In the data rows, 128 means zero.
Some points:
{117, 143, 134, 118, 135, 152, 103, 116, 138,  66, 128,  74,  87,  92,
 121,  90, 139, 103, 137, 139, 138, 112, 111, 139,  98, 195,  95, 121,
 113, 101,  74, 120,  96, 107}
{103, 106, 138, 114, 138, 102, 187, 114, 135, 115, 182,  99, 104, 125,
 150, 135, 116, 202, 121, 106,  84, 156, 133,  59, 168, 135, 139, 144,
 123, 172, 181, 116, 112, 145}
{113, 153, 105, 163,  85, 144, 150, 143,  99, 134, 118, 150, 138, 114,
 101, 157, 134, 163, 145, 101,  98, 169, 120, 135, 159, 127, 125, 146,
 164, 154, 160, 127, 128, 129}
{162, 118, 131, 103, 122, 135, 119, 109, 144, 178,  89, 150, 125, 151,
 149, 161, 113, 132, 116, 139, 136, 119, 117, 144, 101, 130, 138, 129,
 103, 139, 122, 113, 159,  85}
{150, 139, 124, 125, 117, 124, 138, 119, 140, 158,  85, 151, 154, 129,
 179, 166, 123, 102, 118, 162, 146, 114, 126, 149,  96, 124, 145, 118,
 144, 159, 110, 135, 127, 137}
{112, 140, 110, 160, 113, 172, 176, 157,  98, 142, 130, 137, 180, 119,
 106, 120, 146, 132, 121,  86, 108, 149, 157, 130, 151, 122, 116, 141,
 141, 147, 173, 122, 114, 139}
{ 96, 142, 136, 123, 131, 122, 156, 124, 122, 146, 166, 169, 122, 128,
 102, 138, 137, 170, 131,  93,  71, 141, 136, 125, 148, 110, 121, 185,
 154, 143, 153, 126, 117, 137}
{127,  85, 148, 136, 146,  72, 108, 167, 138, 135, 159, 114, 134, 162,
 176, 132, 112, 118, 100, 177, 151, 128, 125, 105, 130, 179, 133, 126,
 124, 153,  98, 119, 145, 130}
{128, 167, 148, 123, 106, 174, 151, 166,  99, 185, 148, 160, 130, 150,
  70, 126, 123, 119, 149, 102, 133, 160, 122, 142, 108, 118, 128, 150,
 150, 129, 143, 102, 166, 123}
{127, 144, 133,  89, 118, 129, 137, 113, 129,  53, 137, 107, 104, 102,
  90,  75, 148,  86, 128, 137, 187,  92, 116, 110, 146, 174, 119, 131,
 133, 118,  94, 132, 114, 126}
{115, 162, 175, 109, 158, 106,  72, 122, 147, 121, 102, 102, 153,  88,
 130, 144, 132, 152, 117, 125, 152, 150, 141,  99, 114, 142, 152, 134,
  95, 147,  97, 126, 103, 152}
{159, 119,  86, 139, 135, 124, 143, 132,  92, 121, 130, 143, 107, 111,
 103, 110,  90, 131, 177, 102, 123, 109, 128, 135, 145, 155,  93, 128,
 155, 141, 118, 144, 143, 120}
{118, 146, 129, 132, 102, 163, 148, 159, 123, 117, 153, 139, 127, 121,
 128, 103, 134, 143, 129, 112,  76, 139, 162, 109, 134,  80,  95, 179,
 125, 154, 123,  96, 144, 149}
{124, 110, 120, 110, 111, 156, 139, 128, 113, 118, 126, 148, 127, 116,
 102,  84, 122, 149, 161, 105,  99, 106, 171, 142, 130,  85,  85, 115,
 148, 151, 125, 111, 111, 119}
{164, 148, 130, 100, 123, 138, 145, 158, 100, 167, 143, 163, 114, 172,
 135, 125, 158, 118, 124, 150,  92, 131, 108, 160,  97, 104, 130, 145,
  97, 148, 113, 148, 160, 131}
{108, 163, 180, 117, 138,  79, 101, 129, 135, 140,  92, 141, 159, 133,
 169, 137, 142, 151,  92, 133, 111, 138, 161, 117, 108, 129, 172, 119,
 122, 123, 108, 134, 108, 149}
{151, 150, 113, 138, 152, 116, 142, 140, 147,  82, 157,  87, 107, 127,
  55, 114, 177,  94, 151, 138, 130,  94, 111, 119,  99, 114,  80,  92,
  94, 117, 128, 115, 171, 108}
{171, 112, 110,  93, 143, 131, 146, 120, 162,  97, 146, 122,  98, 102,
 116, 105, 146, 122, 146, 143, 151,  91, 124, 115, 172, 174,  89, 117,
 142, 115, 131, 123, 144, 143}
{139, 137, 123, 124, 137, 129,  97, 102, 128, 129,  74, 128, 146, 134,
 183, 141, 120, 121, 105, 142, 151, 110,  75, 125, 111, 129, 147,  86,
 117, 125, 153, 142, 153, 117}
{110, 123, 117, 167, 150, 133, 168, 108, 135, 137, 149, 130, 130, 128,
 104, 101, 113, 180, 121,  92,  88, 180, 143, 112, 179, 120, 135, 148,
 149, 163, 152, 125, 134, 140}
{119, 133, 133, 140, 139, 197, 114, 129, 107,  77, 143, 164, 104, 138,
 169, 167, 122, 117, 149, 110, 107, 110, 180,  78, 159,  67, 151, 164,
  76,  48, 112,  81, 122, 140}
{112, 150, 143, 150, 105,  61, 102, 127, 148, 139,  99, 117, 136, 122,
 136, 115, 133,  90, 110, 149, 170, 129, 132, 127, 131, 176, 124,  80,
 126,  92, 100, 186, 122, 151}
{116, 146, 132, 130, 148, 118,  81,  97, 140, 101, 122, 143, 125, 130,
 134, 143, 119, 136, 104, 142,  95, 133, 199,  95, 151, 149, 158, 105,
 131, 100, 136, 131, 105, 154}
{104, 100, 150, 156, 142,  82, 112, 159, 112,  83, 151,  82, 142, 137,
 110,  88, 101, 129, 167, 142, 115, 143, 178,  76, 125, 114, 102, 152,
 143, 119, 122, 114,  89, 144}
{186, 131, 114, 154, 122, 141, 148, 115,  95, 191, 100, 146, 108, 159,
 164, 139, 134,  91, 155, 171, 136, 104,  87, 185, 126,  97, 119, 107,
 158, 150, 126, 142, 180,  86}
{136, 128, 131, 106, 123, 148, 154, 129, 108, 179, 111, 149, 108, 167,
 151, 128, 124, 145, 123, 174, 145, 125,  99, 143, 109, 115, 134, 141,
 145, 139,  85, 135, 136, 152}
{134, 167, 160, 151, 111, 124,  99, 122, 121,  88, 122, 130, 170, 152,
 118, 148, 109, 129,  92, 134, 132, 152, 162, 101, 118, 128, 157, 107,
 136,  99, 114, 130, 106, 139}
{114, 132, 151, 149, 138,  88,  98, 109, 142,  63, 128, 119, 143, 141,
 155, 151, 100, 142, 121, 130, 133, 139, 175, 120, 124, 113, 131, 129,
 123,  88, 132, 113,  88, 147}
{143, 119, 104, 137, 139, 129, 162, 137, 134, 121, 133, 146, 112, 111,
  77,  89, 128, 154, 161, 127,  85, 115, 148, 143, 139, 129, 130, 152,
 150, 126, 110, 124, 136, 133}
{141, 131, 134,  92, 162, 115, 132, 129, 175,  67, 145,  80,  87,  80,
  99,  99, 146, 102, 113, 121, 128, 110, 137, 123, 104, 124, 139, 132,
 102,  90,  63, 143, 107, 118}
{143, 103, 119, 167, 116, 104,  72,  83, 140, 153, 115, 110, 133, 123,
 173, 151, 107, 142, 100, 103, 183, 113,  93, 154, 160, 164, 153,  84,
 158,  98, 143, 132, 109, 142}
{ 94,  98, 119, 123, 169, 152, 168, 134, 128, 175, 145, 146,  85, 115,
 125, 131, 109, 190, 128, 112,  62, 158, 143, 100, 119,  92, 145, 185,
 127, 135, 142, 143, 148, 127}
{133, 149, 153, 176, 152, 150,  68, 125, 133, 140, 112, 133, 179, 144,
 106, 165, 139,  98, 135, 129, 159, 130, 159, 107, 132, 143, 139,  97,
 138, 101, 115, 129, 112, 123}
{125, 116, 130, 144, 109, 201, 145, 160, 115, 164, 168, 137, 132, 131,
  93, 124, 131, 132, 150,  87, 127, 126, 112, 143, 138,  95, 109, 144,
  96, 161, 169, 128, 172, 125}
{116, 128, 145, 121, 165, 122,  95, 119, 143, 119,  99,  93, 138, 134,
 178, 125, 127, 118, 108, 167, 156, 138, 119, 125, 112, 127, 171, 118,
 126, 136, 140, 124,  93, 124}
{152, 116,  95, 106, 134, 126, 138, 117, 117, 101, 116, 132,  75,  77,
 114,  90, 132,  77, 148, 126, 170,  62,  68, 166, 132, 183, 119, 110,
 126,  81, 127, 130, 106, 106}
{129, 115, 150,  96, 135, 122, 111, 129, 117, 153,  74, 149, 136, 137,
 154, 127, 115, 145, 125, 149, 142, 116, 153, 191,  91, 127, 148, 129,
 121, 134, 109, 155, 159, 130}
{118, 130, 115, 178, 123, 147, 138, 126, 123, 142, 145, 105, 159, 130,
 103, 131, 128, 126, 145,  74, 105, 163, 117, 138, 154,  94,  81, 124,
 150, 157, 159, 116, 169, 119}
{137, 135, 102, 118, 129, 103, 114, 120, 161,  70, 143, 110,  97,  99,
  90, 115, 155,  85, 120, 131, 188,  88, 114, 148, 160, 180, 117, 127,
 140, 131, 121, 116, 122, 123}
{115,  79, 141, 142, 142,  90, 124, 149, 116, 126, 184, 103,  77, 136,
 120, 115, 134, 115, 104, 160, 137, 163, 123,  93, 172, 139, 127, 144,
 144, 175, 196, 115, 156, 141}
{127,  96, 122, 144, 125,  90, 166, 117, 124, 121, 180, 106, 143, 114,
 108, 145, 129, 132, 168, 135, 130, 153, 118,  83, 153, 119, 124, 133,
 143, 153, 187, 126, 126, 131}
{117, 119, 175,  89, 103, 114, 125, 121, 130, 142,  88, 135, 141, 150,
 174, 152, 139, 121,  92, 148, 112, 153, 151, 130, 102, 143, 150, 123,
 102, 125, 107, 157, 113, 148}
Along one direction, these points spread out more than along any other. Take the direction at right angles to it along which they spread out most. Go by this last direction. How far along it is each point below, from 0 to 99? 50 is the average, and the first point above lies past it. One standard deviation of the points above along it is 16.
{110,  94, 130, 162, 116, 123,  93,  94, 163,  96,  98, 122, 144, 119,
 168, 148, 145, 125, 101, 127, 136, 133,  97,  91, 128, 104, 152,  89,
 122,  94, 161, 134,  91, 125} 41
{122, 108, 114,  93, 119, 148, 147, 120, 150,  79, 148, 106,  81, 113,
  63, 136, 142, 123, 137, 127, 132,  91, 100, 146, 136, 157, 108, 127,
 101, 153, 127, 117, 129, 152} 76
{122, 144, 112, 114, 143, 141, 172, 139, 150, 114, 131, 150, 109,  97,
 111, 107, 108,  85, 147, 136, 142,  63,  81, 167, 123, 103, 119, 126,
 109,  94, 135, 129,  83,  89} 67
{ 93, 118, 117, 130, 130, 126, 149, 161, 116, 154, 148, 120, 162, 113,
  82, 141, 122, 154, 160,  83, 115, 157, 124, 147, 158, 109, 100,  98,
 142, 128, 135, 112, 147, 136} 54
{132, 116,  85, 137,  98, 142, 122, 118,  92, 138, 125, 145, 153, 134,
  67, 105, 115, 126, 159, 110, 115,  98, 103, 179, 127, 100,  80, 113,
 121, 110, 108, 128, 137,  77} 61
{130, 134, 128, 125,  89,  91,  78, 129, 138, 143,  95, 103, 167, 140,
 158, 125, 130, 123, 120, 115, 163, 161, 148, 115, 111, 119, 146, 110,
 113, 121, 129, 128, 102, 124} 34
{110, 119,  91, 123, 142, 147, 149, 144,  94, 175, 153, 154, 108, 138,
 156, 114, 127, 147, 153, 124, 109, 143, 103, 172, 131, 130, 130, 156,
 106, 141, 141, 123, 162, 133} 45
{127, 147, 132, 100, 114, 206, 168, 176, 129, 158, 165, 166, 121, 132,
 154, 138, 123, 154, 101, 137, 122, 135,  99, 134,  98,  79, 137, 132,
 133, 128, 116, 141, 131, 116} 38
{144, 116, 124,  91, 117,  95, 118,  98, 150, 156, 101, 147, 152, 156,
 186, 143, 112, 116, 109, 136, 117, 121, 116, 132,  95, 141, 168, 135,
 160, 134, 116, 150, 126, 132} 27
{121, 143, 122, 130,  88, 114,  97, 119, 134, 148,  82,  89, 137, 132,
 153, 159, 134, 120,  84, 135, 125, 133, 133, 115,  68, 127, 163, 141,
  91, 105, 123, 131, 126, 103} 31
{165, 117, 120, 129, 138, 128, 101, 106, 119, 166, 101, 133, 176, 174,
 166, 164, 139, 108, 105, 145, 165, 135, 124, 144, 101, 151, 117, 114,
 133, 137, 126, 142, 124, 103} 29
